(in the rows, 128 means zero)
First come named moves, each a turn or a mirror, each shown by rows before and after it. For each pair of rows after them, which moves, in which order, take the first row to the second? The first pair is done for you.
Q_786 (before => after):
[124 140 121  99 148 106 111 127 115  71 138  95 135 126 180 157 147 182
 126 118] => [148 151 109  95 159 107 103 125 109  90 133 118 130 111 178 160 150 183
 129 134]
[178 149 142 176 139 105 150 127  97  78 134 160 122 136 122 125 142 129
 108 156] => [152 136 157 176 129 102 164 125 100  56 133 136 126 149 131 116 142 125
 104 145]
[110 122 129 145 139 109 126 136 136 120 148 124 153 125 141 114 133 106
 134 110] => [137 130 113 144 148 114 114 133 131 138 151 145 144 110 135 120 135 109
 133 124]
Q_974 (before => after):
[100 121 143 121 141 133 140 109 133 122 119 120 139 129 161 111 128 151
 103 122] => [ 99 103 118 131 130 136 139 105 159 126 110 117 129 138 131 110 107 117
 111 143]
[159 158 108 139 131 128 133 137 119 146 132 160 102 105 102 131 125 125
 118 145] => [136 167 136 125 140 129 135 140 100 140 134 150 116 107 136 121 145 159
 101 122]
[ 91  90 138 120 128 149 169  70 169 146 116 100 122 145 121  77 120 103
  52 141] => [143 106 102 132 127 154 155  79 174 172 123 131 104 133  78 103 110  79
  74 168]
Q_805 (before => after):
[181 138 118 115 132 128 116 109  55 121 133 179 124 105 107 143 160 122
 125 133] => [189 124  89 111 142 120 104  95  90 140 123 179 117  97 110 139 134 110
 137 159]
[198 140 106 141 102 148 138  82 154 173 164 162  84 132  63 143 143  75
 142 119] => [194 155 135 145  99 159 151  91 119 148 176 163  90 141  56 148 169  90
 132  96]
[138 126  80 128 104 126 101 114 127 131  96 154  89 158 161 142 120 113
 149 140] => [127 144 120 136  97 137 114 128  76 102 110 154  96 164 153 147 151 137
 135 102]
Q_742 (before => after):
[177 155  87 120 122 124  88 167 131 146 139 140 107 124 123 162 110 105
 165 158] => [169 157 106 149 135 139 134 134 112 137 143 154  91 106  73 142 120  91
  95 154]
[180 146 125 124 117 150  96 165  80 123 155 151 147 170 113 169 140 129
 168 108] => [144 127 152 155 144 162 162 104  85 110 151 154 120 140  76 124 135 112
  66 109]
[105 131 118 103 142 121 145 128 152 129 132 116 118 146 128 118 142 137
 130 100] => [120 141 113 100 132 125 130 143 142 130 136 123 118 152 122 131 147 137
 147  96]
Then:
Between the rows of a pair lie two moves.
[139  88 132 161 109 105 155 115 139 103 150 122 133 109  40 125 106  34
 115 115] => [180  93  83 133 135  93 109 110 170 158 136 147 129  86  83 129  91  51
 138 157] -> Q_742 Q_786
[157 134 119 133 132 151 168 142 115 138 146 181 115  89  76 139 117 115
 123 127] => [105 128 169 116 130 150 182 142  99 109 150 148 136  98 121 122 137 152
 104  86] -> Q_974 Q_786
[ 55 122 200 115 115 131 142 161 105  94 126  83 156 190 162 122 152 146
 136  84] => [152 142 112 118 101 133  80 193 124 149 131 133 138 186 114 180 133 109
 224 143] -> Q_805 Q_742
[153 138 103 148 118 122 108 161 125 121 139 143 123 151 105 156 132 100
 167 129] => [143 153 132 160 136 136 143 131  98 117 143 160 115 126  93 139 146 113
 102 123] -> Q_742 Q_974
[105 114 143 161 124 128 155  97 136 125 136 113 110 104  96 151 110  83
  68 104] => [141 146 139 152 143 136 137 101 106 151 147 150 111  81 105 161 133 112
  66 107] -> Q_786 Q_974
[147 119 135 122  95 112  88 178 108 129 135 129 157 168 152 169 145 152
 182 133] => [172 101  91 152 123 118 116 120 152 162 121 157 116 126  90 148 104  98
 129 190] -> Q_742 Q_805
[134 111  81 120 119 109 114 128 166 148 102 110 117 130 142 131 100 121
 155 180] => [164 136  89 131  98 121 109 158 126 131 125 125 118 143 105 162 126 119
 186 156] -> Q_786 Q_742
[107 106 142 152 118 127 138 135 172  92 114 107 124 154 132 126 105 111
 128 135] => [145 142 150 165 112 146 132 152 123  89 136 136 116 147  91 152 135 116
 132 121] -> Q_974 Q_805
[153 138 124 145 168 113 154  89 108 149 138 174 119  87 130 107 137 144
  78 143] => [124 115 130 131 169 108 161  81 128 145 128 150 125  95 150  90 125 142
  71 140] -> Q_974 Q_805
[119 109 135 151 131 163 142 125 151 130 138  98 110 120 102 115 131 116
  72 127] => [128  99 112 129 145 146 113 127 179 154 127  93 114 118 144 115 118 127
  97 143] -> Q_786 Q_742
[153 139 135 132 158 133 124  82 128 170 139 141 131  89 149 119 141 128
 101 150] => [108 127 173 134 135 136 149  89 116 129 142 105 142 115 161 107 151 136
  89 111] -> Q_805 Q_786
[113 154 169 121 150 134 126 143  65 102 144 126 142 148 145 143 174 171
 122  65] => [162 130  70 105 173 111  81 117 158 178 113 153 111 116 152 140 112 134
 158 162] -> Q_786 Q_805
[135 129 129 151 123 131 117 126 161 121 118 142 133 169  91 150 133  91
 147 128] => [140 132 126 154 131 134 125 112 160 125 120 152 125 157  84 146 133  88
 125 131] -> Q_742 Q_786
[ 99 104 135 149 108 128 148 112 123 113 131 107 123 145 120 115 131 116
 111 116] => [131 109 103 144  99 122 117 131 136 131 129 113 118 154 117 131 117 105
 158 138] -> Q_742 Q_974
[ 94  94 140 163  98 126 179 148 132  87 136  82 118 201  92 131  93  66
 137 111] => [148 115  97 171 153 129 175  91 146 160 132 148  81 124  76 117  84  69
  77 163] -> Q_786 Q_742
[119 110 173 168 111 163 190 129 126  73 169  84 142 134  79 115 140  98
 104  99] => [104  73 142 154 120 141 177 111 187  93 148  66 140 131 113  98  99  87
 118 132] -> Q_974 Q_742
[147 111 131 163  80 121 151 132 110  98 126 114  94 155  53 145 124  99
 154 134] => [173 122 114 163  99 122 146 115 111 126 127 143  82 127  50 143 118 102
 138 155] -> Q_742 Q_974
[142 155 110 140 137 125 115 134 106 148 154 146 136 114 127 173 138 144
 123 113] => [122 133 109 147 151 120 139  97 135 155 144 141 124  98 128 145 120 129
  87 126] -> Q_742 Q_805
[173 130  80 117 153 130  89 116 131 141  95 183 147 105 161 138 128 164
 134 158] => [134 131 119 103 155 129 101 117 113 122  99 165 163 109 197 125 147 199
 115 126] -> Q_974 Q_805
[102 145 149 110 141 121 138 115 109 125 120 111 137 118 164 111 140 167
  90 113] => [ 96 130 140 103 147 112 140 101 134 125 111 103 137 120 165 105 122 155
  92 123] -> Q_786 Q_974
[181 145 116 152 133 163 131 106 113 165 122 196 112  87 130 105 165 138
 106 134] => [134 109 118 135 144 147 146  81 155 163 104 164 115  90 170  76 142 139
  83 140] -> Q_742 Q_974
[115 137 124 109 117 121 112 134 139 135 150 112 137  96 148 106 127 148
 167 152] => [119 157 150 127 113 138 128 138 101 119 166 123 133  94 121 108 147 154
 146 132] -> Q_805 Q_742
[152 128  96 139 112 124 114 149 148 119 129 128 110 155  95 133 116 100
 129 148] => [146 139 125 145 141 134 137 124 125 125 128 146 106 126 100 112 133 126
  64 142] -> Q_974 Q_742
[138 134 138 137 114 142 133 134 116 118 124 139 136 131 106 142 137 136
 135 115] => [126 119 134 142 120 141 151 112 137 122 118 133 130 125 101 124 125 123
 115 124] -> Q_742 Q_974
[112 104  95 124 115 126 137 143 171  98 108 110 132 192  86 127 120  58
 146 132] => [171 176 120 107 144 143 108 162  83 127 130 170 138 153 114 151 188 133
 134 110] -> Q_974 Q_974
[122 139 165 161 104 147 146 138  84  81 141 119 124 141  87 139 171 132
 119  84] => [180 159 123 161 121 147 124 132  87 123 141 160 106 117  65 153 168 124
 126 121] -> Q_974 Q_786
[ 97 114 142 134 162 115 121 115 140 141 143 127 110 117 165 112 148 125
 125 135] => [101 109 131 138 159 116 122 111 146 145 144 133 106 116 162 114 140 116
 124 145] -> Q_786 Q_974
[186 166 106 111 134 140 124 118 103 108 128 148 122 101 110 134 156 147
 124 121] => [157 130  90  91 144 121 119  98 164 123 105 122 125  98 156 103 115 147
 126 143] -> Q_974 Q_805
[133 136 116 103 149 133  95 127 159 162 104 128 139 110 183 126 124 145
 153 124] => [112 113 109 110 134 131 111 124 182 146  95 108 140 122 164 120 101 121
 159 129] -> Q_786 Q_974
[131 133 141 133 132 135 134 122 111 126 129 125 131 109 138 123 143 145
  97 120] => [147 129 122 137 135 136 127 118 126 139 128 135 123 100 129 123 134 134
 103 137] -> Q_974 Q_786
[ 87  94 145 143 142 115 149 146 143 104 151  77 148 151 135  94 134  99
  99 129] => [121 115 139 167 127 136 153 158 113  98 167 100 139 151  85 120 148  81
 112 126] -> Q_974 Q_805
[160 119 121 162 125 161 101 118 117 147 129 154 107 111  84 100 105 107
 127 134] => [104 115 176 152 117 158 119 124  97 110 131 118 130 131 124  82 124 142
 108  91] -> Q_974 Q_786
[172 140 117 138 139 130 126 135  97 145 135 150 124 120 132 150 136 152
 117 130] => [119  89 108 128 129 110 138 123 157 127 114 101 127 140 150 128  96 122
 125 137] -> Q_786 Q_805
[184 132  84 121 115 121  80 117 127 162 155 131  81 111 128 155 119 163
 197 146] => [132 101 108 142 139 126 146  47 150 154 137 117  63  85 110  99 103 145
  94 152] -> Q_742 Q_742
[120 143 145 136 177  89 151 144 121 101 137 129 119 146 134  82 125 177
 142 121] => [139 128 110 152 169  89 151 137 149 108 130 129 101 150  94  91 103 141
 157 149] -> Q_974 Q_974
[ 94 124 122 159 158  99 152 115 152 133  97 118 130 116 152  84 103 134
  63 159] => [111 158 147 168 158 113 156 130  96 125 115 143 133 109 136 102 140 163
  53 133] -> Q_786 Q_805
[113 113 126 117 114 116 121 142 142 113 113  98 146 161 158 129 118 128
 159 101] => [163 148 124 119 125 129 105 149  98 136 129 142 137 139 138 151 145 148
 159  98] -> Q_786 Q_805
[ 90 112 152 185  82 129 132 150 124  94 131  51 144 147 131 148 162 151
 185 101] => [158 118  75 176 110 124  92 132 169 166 118  99 119 111 128 158 133 139
 210 175] -> Q_805 Q_786
[147 128 105 124 177 144 166  88 122 155 140 143 101 115  47 103 112  88
  73 175] => [ 72 116 167 118 165 144 196  95  98 103 140  96 129 144  89  84 133 117
  53 119] -> Q_974 Q_786
[111 147 166 130 109 121 153 155  97 119 133 118  87 160 164 155 161 125
  76  62] => [127 119 113 151  90 120 152 147 145 124 120 118  62 169 108 164 116  59
 102 100] -> Q_974 Q_974
[131 157 154 133 108 150 132 134  88 114 142 140 114 115 126 120 151 140
 116 124] => [100 118 138 137 109 139 150 106 143 114 122 118 106 119 127  97 113 105
 105 146] -> Q_742 Q_974
[ 90 166 139  96 125 129 127 157  97 144  98 115 140 155 158 108 121 176
 118 112] => [119 153  93  96 129 126 105 149 136 178  81 127 126 145 147 114  89 145
 138 153] -> Q_742 Q_805
[102 120 148 158 153 135 147  97 112 104 117 128  95  75  96  89 133 130
  70 139] => [ 99  99 106 111 144 106  93 122 173 130  96 100 113  96 172  93 101 141
 146 160] -> Q_805 Q_742
[158 139 118 124 120 139 113 123 118 131 121 151 123 129 105 142 120 118
 131 121] => [117 126 149 113 123 137 125 120 116 113 121 128 136 136 145 125 125 139
 114 102] -> Q_974 Q_974
[155 139  98 122 102 122 123 153 129 112 134 119 119 147 113 149 131 118
 182 145] => [127 136 123 149 109 130 166 126 115  98 136 118 106 140  78 128 136 104
 123 132] -> Q_742 Q_786
[122 111  98 124 125 128 110 139 164 128 106 106 128 118 138 137 103 106
 147 166] => [144 137 110 150 127 143 131 128 127 121 121 138 114 108  82 146 123  97
 114 159] -> Q_742 Q_742
[ 84  97 156 123 131 115 163 101 152 133 127  88 146 131 149  89 112 128
 111 127] => [169 142 118 121 154 129 126 104 126 188 137 157 127  94 136 119 129 142
 116 161] -> Q_805 Q_786
[138 138 131 101 127 131  52 157 123 120 147 113 154 156 157 178 128 141
 196 113] => [113 144 178 152 125 158 125 128  83  75 165 117 135 149  75 164 149 116
 113  82] -> Q_742 Q_786
[130 145 129 126 118 112 140 145  90 119 129 155 133 133 116 148 139 139
 147 107] => [142 142 109 109 132 106 128 138 110 143 124 162 131 123 139 141 125 150
 153 128] -> Q_805 Q_974
[124 143 142  99 157 123 123  92 129 159 119 118 149  98 202 104 153 187
  87 127] => [ 92 117 145  92 128 116 120 114 150 132 115  77 166 132 212 105 138 170
 128 113] -> Q_742 Q_974
[119 155 139 147 129 156 156 108 135  91 136  86 131 107 107  97 129  97
 109 136] => [162 168  96 122 144 147 107 120 150 135 131 109 132  95 141 113 120 110
 147 173] -> Q_742 Q_786
[116 139 164  98 153 111 189 127  89 130 122 141 158 112 146 126 148 147
  92 119] => [ 94 117 159 103 148 103 198 117 115 122 114 123 153 120 147 114 121 127
  92 121] -> Q_786 Q_974
[168 134 137 120 123 113 110 126 168 148 131 163 123 131 124 103 108 142
 141 140] => [129 133 179 124 114 119 136 130 140 113 138 139 135 149 127  94 125 158
 121  98] -> Q_805 Q_974
